Rows are one point carried round by a steady rotation, each followed by how many steps it has turned.
The counts run from 0 to 564.
[119 119 122 179 126  93 130  87 133 115 109 137 132 131 133 134 127 124
 132 107 144 124 145 169 134 126 143 109 113 106 168 161 127  95 187 142
 110 114 104 156 101  93 171 146 128 171 123 163 123  94 117 125 136 107
 115 126  97 107 168 109 106  62 110 103 136 159  95 139 110 166 159 103
  91 119 124 123 120 182 184  65 151 117 152 148]
77
[107 134  84 149 147  90 127  81 177 103 131 121 111 109 122 138 137 136
 152  88 105  84 140 158 130 112 112 121 115 120 108 189 116 126 161 154
 130 103  77 114  63  94 116 117 151 141 144 138 117  74 146 140 169  97
  90  88 101 114 118 115 156 104 125 102 135 120 125 138 123 145 139  88
 122 151 116 114 127 172 165  72 138 159 122 137]
482
[108 118 103 157 115 106 137  95 132 140  96 147 141 133 133 117 135 168
 144 117 145 101 126 143 135 128 105 109 119 109 169 110 136  96 108 158
  82 123 110 193 113 112 132 140 114 166  96 152 159 120 111  81 142 115
 112 124 105 125 162 107 135  85 130  63 108 173 115 123 119 163 151 108
  80 141 136 126 148 172 164  75 144  76 172 148]
245
[119 129 107 159 136  93 130  98 164  83 125 117 138  84 117 132 127 134
 124  69 133  89 134 145 163 118 139 127  98 110 137 194 122 121 138 159
 129  85 104  81  77 111 150 135 123 145 139 141 129  59 133 149 155  91
 143 111 135 103 160 109 143  94 115 130 130 151 132 155 144 152 152  85
 131 154 129 146 113 180 176  76 148 120 119 115]
196
[106 132 118 140 131 132 128  85 148 102  77 135 148 114 108 158 135 162
 139 126 149  86 147 126 144 109  85 117 109 142 158 127  87  84  96 181
  99 136 107 150  97 111  90 153 141 166 111 143 159 109 100 123 131 125
 138 153 128 116 164 121 124 105 134  72 104 152 113 145 161 156 173 130
  97 126 119 142 126 171 154  69 170  97 178 128]
533
[ 96 139  94 162 166 121 134 106 173 121  75 127 147 106  96 175 140  90
 130 105 133 117 134 151 163 106 149 106 112 106 143 110  93 119 129 127
 127 108 130 103 113  99 110 163 134 150 118  86 148  90 102 128 116 137
 152 156 125 105 166 121  95  86 132 107 110 141 121  95 163 112 168  96
 100 131 131 144 130 158 195  54 145  96 152 119]
564
[125 127  93 160 164 122 166  87 173 125 119 138 123 115 105 125 101 126
 141 114 112 130 132 159 180 130 143 101 119 100 105 178 110 111 158 131
 120 116  91  91  96  91 130 161 114 139 139 112 139  79 105 139 168 118
  90 133 122 117 151 139 141  73 136 139 164 144 122 131  98 193 159  85
 102 141 143 102 119 156 170  69 128 141 127  93]
453
[117 152  87 154 106 111 107  69 162 135 132 146 115 133 119 165 139 136
 115 119 143  98 159 159 133 121 122 108  85 132 180 129 107 120 152 143
  93 116  99 133  82 123 171 150 165 175 109 179 115 122 141 131 124 124
  82  97 102 133 154 113 149  92 151  84 106 160 122 160 113 151 164 130
 116 126 122 137 176 167 188 104 159 112 132 150]
231
[ 87 150  61 144 140 126 126  86 169 162  88 142 132 133 108 178 144 128
 123 103 120 116 126 153 146 116 127  92 121 109 160  86 102 120 103 120
  94 135 114 143  83 108 121 166 139 155  92 121 119 152 137 118 138 145
  78 100  86 139 127 117 143 102 167  77  90 165 139  99 127 124 140 118
 115 137 142 135 181 131 170  70 131 110 132 146]
259
[ 95 133  95 149 128 139 126  83 148 117  73 129 154 114  90 181 128 145
 119 110 138 110 129 128 158 105 122  98 113 131 162 111  93 114  89 160
  91 134 120 110  85 107 107 172 139 179 114 141 149 125 118 142 143 132
 118 136 124 116 157 122 130 114 161  94  75 181 134 144 168 156 175 115
 109 118 142 161 145 138 159  61 168 111 140 113]
540
[116 159  83 138 136  87 154 109 135 134 106 120 162  58 117 138 113 106
  95 111 126 125 130 137 174 135 134 128 100  79 150 138 115 118  94 124
  92  82 139  87 110 108 113 184  95 169 138 134 155  80 136 121 133 125
 172 118 152 110 149 109 162  85  85 119  93 143 144 141 119 128 138 129
 158 140 130 144 115 160 148  84 133  72 133 101]
38
[105 147  81 126 118 139 112  90 144 132 122 125 131  79 133 162 124 139
 122 107 136  96 165 138 143 111 103 123 103 143 168 106  89  95  97 133
  80 110  99 140  68 121  99 160 157 188  98 182 134 126 155 116 127 126
 112 116 115 127 113 114 178 123 162  91 101 156 130 183 113 124 147 132
 164 150 123 143 182 150 153 110 153 102 147 141]
519
[117 142 107 122 124 126 127  94 148 121 105 134 142  90 132 141 127 164
 140 137 151  77 160 128 144 120  74 134  95 137 160 108  95  80  80 165
  86 113 107 164 105 126  90 152 138 170 100 157 164 112 118  97 122 126
 142 143 136 125 146 116 164 111 132  70 110 146 115 163 125 141 159 140
 124 152 109 133 147 178 151 104 157  70 179 135]
527
[105 101 113 159 112 125 111  93 135  91 117 117 129  96 129 140 136 155
 147  85 152  99 153 143 128  92 120 116 106 148 165 149 121  93 144 155
 104 102  99 146  74 106 142 133 149 185 109 189 133  99 134 120 142  93
 124 124 109  96 145 103 131 116 142 104 123 177 105 172 150 145 169  89
 124 142 125 154 143 176 172  84 168 124 138 143]
365
[118 164  71 112 169 158 161  79 192 144 111 135 124  83 102 156 102 138
 146 140 120 113 157 145 179 111  89 112  99 128 112 128  74  81  80 128
  93 121 102  94  86 112  85 188 127 137 114 110 142 118 114 125 140 149
 100 137 129 137 123 144 177 109 142 115 149 140 133 139 103 155 145 140
 155 162 121 116 140 148 146  99 121 118 134  99]
148
[110 123 100 147 164 129 160 105 137 114  88 112 154  77 108 136  98 127
 129  99 113 126 127 132 181 123 136 118 138 104 106 152  91 110 109 137
 113 116 100  91  86  83  63 159 114 168 139 118 169  72 119 139 172 116
 137 153 146 103 132 134 151 102 141 133 124 141 134 156 123 165 153  80
 127 138 152 125 116 139 137  53 148 128 143  82]
166
[106 152  79 143 133 132 121  88 184 139  98 149 136 130  96 161 146 151
 118 105 140  78 132 132 169 123 119 105 103 120 161  99  96 127  75 158
 102 126 109 118  97 135 129 151 140 141  93 113 143 123 113 126 134 137
 100 116 122 143 162 122 153 107 178  81  92 168 148 120 145 150 161 112
  97 153 146 147 177 149 183  88 144  87 141 124]
400
[113 121  94 152 152  77 141  96 154 108 123 119 120  97 137 110 132 135
 156  91 108  87 133 156 135 128 113 128 131 104 103 184 130 121 162 150
 129  95  77 136  84  88  93 110 136 147 144 132 143  58 137 114 171  92
 109 109 114 107 122 112 155  91 113  98 145 108 118 132 104 145 134  71
 107 156 123  94 122 182 158  70 135 130 146 133]
477
[100 127  92 142 175 153 153  97 189 129  77 140 131 116 102 147 135 138
 174 119 131 110 138 149 162  96 107 101 120 119 119 119 100  80 102 136
 116 130 114 141 105 102 102 164 118 123  96  79 144 120  87 103 138 136
 114 158 104 120 150 133 110  96 140 101 154 154 113  80 145 143 157 102
  94 161 126 118 122 165 171  59 126 111 160 123]
277
[127 150  78 157 121  99 124  97 164 131 152 130 127  82 123 141 123 100
 104 103 138 119 154 164 165 125 154 122  76 105 167 140 121 127 150 111
 104  65 119  87 100 125 179 164 131 164 121 161 121  80 138 124 118 115
 129 103 128 114 160 106 154  82 117 135 124 155 130 154 104 129 154 107
 153 151 128 143 157 177 199 110 134  91 110 122]
62
[103 139  61 138 166 164 164  95 169 159 100 129 129  88 100 156 102 119
 137 124 120 160 136 154 184 103 137  87 118 111 124 110  98  95 102  96
  90 120 120  93  87 100 113 202 108 153 108 109 132 132 118 121 145 145
  92 137 108 123 125 138 148  99 152 141 140 175 130 116 114 150 149 113
 150 151 146 128 144 127 155  77 116 127 115  96]
288
[121 122 119 165 117  90 119 112 120 108 124 125 143  95 159 120 132 121
 128  81 144  98 154 154 136 130 135 134 111 108 176 145 126  92 159 136
 112  93 102 170  96 107 141 129 132 181 113 179 138  77 136 106 129  99
 155 129 117 105 150 100 135  73 115  97 129 144 104 167 107 130 146  91
 121 150 124 126 145 189 179  87 151  86 169 156]
217
[111 135 118 133 130 126 127  86 148 106  83 135 147 108 116 151 131 161
 145 132 151  80 153 127 144 114  81 126 102 139 155 122  91  79  90 177
  96 129 107 157 103 116  89 151 140 167 105 145 167 107 103 112 127 126
 142 153 133 117 162 122 135 107 129  68 110 149 112 149 149 153 167 134
 100 136 111 137 126 177 152  81 168  86 184 130]
531
[117 151 115 147 147  78 146 115 143 108  97 117 163  75 132 134 123 101
 109  91 127 103 133 149 166 139 136 137 108  77 147 156 110 103 121 138
 116  88 125 111 114 101 106 158  99 152 137 119 151  65 123 124 130 122
 187 136 147 107 162 109 131  68  81 107 118 125 130 134 123 125 135 113
 131 146 119 129  98 183 162  69 136  69 160 121]
44
[117 151  93 143 164 117 153  93 154 118 101 118 153  82 108 149 103 121
 109  86 105 109 132 135 188 138 136 119 127  98 113 164  82 123 107 145
 119 118  95  71  78  92  77 157 120 155 145 116 150  71 130 160 170 123
 127 136 148 119 131 137 170  96 144 129 118 130 150 161 113 167 143  95
 135 142 148 123 126 137 144  65 143 128 131  86]
170
[106 134  88 152 132 135 119  92 170 132  91 142 142 131 103 159 145 146
 124  96 139  81 133 130 161 121 125 106 115 124 165  93 100 128  84 160
 105 125 106 133  95 128 114 136 144 154  93 121 155 114 113 117 139 126
 108 131 127 130 160 122 142 113 186  77  91 167 141 127 148 144 167  91
  87 146 151 148 182 149 186  80 156  87 153 125]
397
[102 115  97 138 160 133 165 102 131 121  83 111 149  70 108 135 101 128
 152 131 121 146 136 139 162 108 118 113 131 116 105 140 100  94 115 130
  97 111 117 112  99  78  56 176 114 177 142 127 180  82 109 113 155 121
 142 161 139  95 132 129 136  99 115 123 128 141 111 142 128 156 161  99
 130 127 132 121  99 149 128  62 150 124 152  82]
161
[104 134  86 148 129  90 130  81 160 146 108 145 115 141 131 129 152 145
 163 141 131  95 140 163 115 120  91 116 114 113 144 120 128 104 149 147
  99 117  99 191 111 104 123 135 141 152 114 141 141 120 119  82 132 122
  89 106  90 127 142 111 131  80 115  52 119 132 104 101 107 139 148 119
  79 136 109 102 148 183 174  78 140  99 166 161]
101
[ 90 110  84 142 173 161 142 108 159 134  76 116 132  92 120 151 129 129
 172 101 121 123 144 147 145  88 115  99 146 132 117 102  94  82 110 116
 112 129 100 157  82  87  62 155 136 159  94 108 148 121 118  97 146 129
 114 159  99 108 113 122 128 114 160 103 142 146 107 106 135 118 149  81
 124 157 134 116 144 147 156  60 132 125 162 128]
135
[ 98 131 105 148 131 138 126  80 148 110  68 130 152 117  95 179 133 151
 125 114 147 106 136 126 155 104 114 100 114 138 161 116  87 106  93 166
  95 139 117 118  87 107 104 164 143 172 114 140 152 120 112 141 139 130
 120 143 122 114 159 124 120 113 155  85  85 173 127 142 173 158 175 116
 102 119 136 158 135 147 159  57 175 115 149 115]
538
[117 155 100 134 124  84 117  89 155 110 137 120 125  80 147 139 138 132
 138 109 134  78 167 158 120 118  89 146  85 123 155 167 113  85 142 147
 106  82 102 147  87 113 132 145 140 162 124 174 114  90 149 113 123 107
 140 104 115 118 128 100 161  93  85  85 129 126 115 161 108 116 130 142
 151 156  88 126 125 196 158 106 136  98 151 160]
354
[114 130  85 174 115 104 120  88 135 147 131 143 127 130 134 139 126 124
 109  89 127 125 137 160 146 139 159  99 122 105 172 127 126 127 162 123
  98 114  92 142  81 107 166 142 143 181 116 176 120 111 146 123 153 113
  80  95  97 125 139 111 148  77 164 102 111 170 125 151  89 159 149  87
 111 131 152 125 183 146 186  86 144 119 126 145]
86
[ 96 151  50 131 147 129 139 101 171 178 100 141 131 103 118 150 139 128
 140 126 124 117 135 151 151 111 112 106 112 105 154  66 113 110  86 107
  82 105 124 154 105 119 103 171 124 148  86 113 144 140 129  76 122 143
  99 111 101 135 126 116 159 103 143  83 104 155 133  91 113 103 138 121
 128 161 133 127 176 148 171  93 119  77 145 138]
265
